(in the rows, 128 means zero)
One turn moves each row of this set onto another row. After a few examples, where does it send each row asked below?
Q_768: [119 138  91  91 139 119 106 140 161 125 164 123 124 134 140]
Q_834: [110 103 112 131 172  97 116 131 107 124 150 146 148 114 154]
Q_832: [145 129 133 128 133 184 128  99 130 172 128 137 133 105 137]
Q_385: [123 125 124  88 122  83 127 119 150 150 152 139 128 114 116]
Q_305: [121 137 120 138 107 139 136 113 107 114 116 111 148 153 157]
Q_73: [ 94 105  95 131 149 150 137 149 123 144 103 115 116 148 150]
Q_634: [112 116 149 137 156 116  75 142 154 159 134 133 137 123 106]
Q_874: [116 100 105 117 123 103 104 138 115 173 119 149  96 100 124]
Q_11: [118 119 103 147 124 160 143 159 137 132 123 142 110 149 156]
Q_390: [ 90 116 161 136 161 119  96 116 134 153 113 130 129 143 114]
Q_573: [150 160 134 153 174 146 131 140 110 157 122 110 117 113 116]
Q_225: [108 128 111 114 106 101  82 120 144 135 119 122 139 134 111]
Q_749: [154 118 124  96 137 142 124 133 101 175 115  86 111 119 128]
Q_736: [144 158 146 143 144 110 151 122 115 114 123 140 137 140 120]
Q_103: [111 120 144 125 126 123  83 116 118 149 109  80 149 112 123]
Q_755: [157 139  99 135 147 162 146 122 132 130 144 140 158  98 136]
Q_171: [118 141 107 117 166 143 117 146 150 108 142 125  92 141 140]
Q_695: [145 136 109  82 132  97 114 142 144 116 139 119 111 121 114]
Q_925: [129 125 123 108 172 134  80 142 151 145 147 136  97 143 116]
Q_430: [134 148 141 122 128 148 114 122 121 195 120  93 112 104 124]
Q_632: [130 134 106 104 116 117 144 107 100 148 140 151  99 122 163]
Q_509: [150 111 137 106 112 125 160 135 113 170 121 110 115  94 134]
Q_655: [153 123 151 134  98 136 120 121 102 136 101 101 135 123 127]
Q_706: [112 130 146 135 138 112 172 117 127 120 141 141 146 125 151]
Q_174: [ 93 100 157 135 157 112 123 121 128 174 126 116 152 107 127]
Q_708: [111 144 140 109 149  94 121  98 105 142 142 119 123  83 146]
Q_499: [138 114 159 125 150 154  96 112 158 140 136 141 135  88 118]
Q_588: [132  84 149 145 149 126 125 138  91 142 118 139 116 101 150]
Q_224: [113 121  89 148 136 153 128 136 164 130 122 160 133  99 125]
Q_978: [152 155 154 150 145 138 153 138 115 120 132 111 140 112 142]
Q_283: [112 132 105 105 140 151 103 117 172 135 139 124 121  79 127]
Q_741: [106  70 100 112 136 131 142 153 135 150 134 130 126 131 151]
Q_91: [141 153 132 122 170 139  95 121 129 181 137 120 110 127 106]
Q_505: [126 103  88 124 114 124 106 145 128 110 121 115 149 148 138]
Q_980: [132 156 112 149 154 155 148 152 126 124 115 123  89 127 135]

Q_174 goes to Q_385
Q_980 goes to Q_573
Where do these go?
Q_305 goes to Q_655
Q_832 goes to Q_499
Q_978 goes to Q_430
Q_73 goes to Q_736
Q_632 goes to Q_588

One turn moves each row of this set onto another row. After a few examples, where does it send each row asked below?
Q_371: [136 123 156 132  56 117 117 116 151 114 144 120 139 120 134  92 122 133
 137 109]
Q_386: [ 98  81 161 137 115 135 113  80 108 112 145 127 161 128 115 121 118 104
 126 137]
Q_623: [133 155 164 129 105 128 151 134 161 144 121 126 112 124 134 140 109 146
 145  98]
Q_345: [104  95 158 147  73 124 126 109 140 100 134 171 137 117 156 117 125 108
 154 118]
Q_86: [105 131 163 139  74 117 134 120 150 118 141 146 160 152 110 123 127 121
 141 126]
Q_904: [149 138 124 108 106 130 122 134 153 108 151 132 102 118 129 135  96 149
 149  97]
Q_258: [118 121 141 132 106 110 140 134 147 108 141 175 119 131 166 151 108 136
 159 113]
Q_851: [146  91 150 146  96 115 103  90 113 128 160 104 154 107 137 110 115  97
 120 147]
Q_37: [137 129 179 154  76 137 140  96 147 143 139 152 140 129 115 106 123  97
 146 131]
Q_355: [135  90 180 144 140 137 128  65 105 140 148 136 137 117 121 114 107 114
 135 137]
Q_296: [162 119 135 125 165 140 129 118 135 165 133 118 108 123 139 145  99 123
 142 115]
Q_107: [126 125 128 149 126 123 146 128 111 106 109 123 126 133 146  92 154 133
  71 145]
Q_988: [129  62 138 146 118 128 110  92 116 123 143 162 144 122 162 115 123  92
 148 135]
Q_844: [137 129 123 149 126 133 150 133 117 112 105 142 110 138 116  96 160 147
  81 126]
Q_326: [142  89 122 133 154 115 123 119 125 128 151 167 129 134 169 148 106 119
 155 129]
Q_869: [147 129 103 148 136 151 141 135 115 110 107 143  99 134 115 111 155 121
  82 131]
Q_109: [133 139 114 111 121 132 134 142 158 123 139 138 134 169 134 139 103 122
 156 109]
Q_778: [130 122 111 152 133 147 143 126 103 101 102 124 108 124 134 113 146 105
  73 142]
Q_358: [115 120 188 150  74 142 133  98 143 136 114 114 134 103 126 111 126 108
 130 117]
Q_639: [121 122 132 154 124 128 151 125 106 102 103 120 119 129 133  98 153 131
  70 136]
Q_958: [140 111 145 115 167 143 139  99 122 124 134 118 109 127 162 134  74 125
 147 113]
Q_70: [127  87 112 109 164 148 112 105 117 116 141 118 133 146 141 137  93 101
 141 122]
Q_149: [140 154 147 125 100 145 153 129 164 122 125 134 110 140 156 127  91 105
 158 107]
Q_794: [126 131 115 149 133 142 140 130 107 102 111 129 111 120 136 121 146 106
  70 153]
Q_921: [134 130 107 140 134 157 133 131 116 104 111 152  96 123 115 113 153 124
  83 135]
Q_894: [144  86 159 146 134 154 112  83 114 157 128 106 133 104 131 119 116  86
 126 129]
Q_891: [160 107 120 121 147 127 104 109 115 123 166 117 116 104 133 154  89 114
 128 132]
Q_649: [135 125 121 140 127 139 140 129 121 111 108 145 111 137 125  82 160 150
  85 123]

Q_958 goes to Q_355
Q_386 goes to Q_86
Q_623 goes to Q_296
Where do these go?
Q_844 goes to Q_869
Q_371 goes to Q_904
Q_649 goes to Q_921
Q_258 goes to Q_326

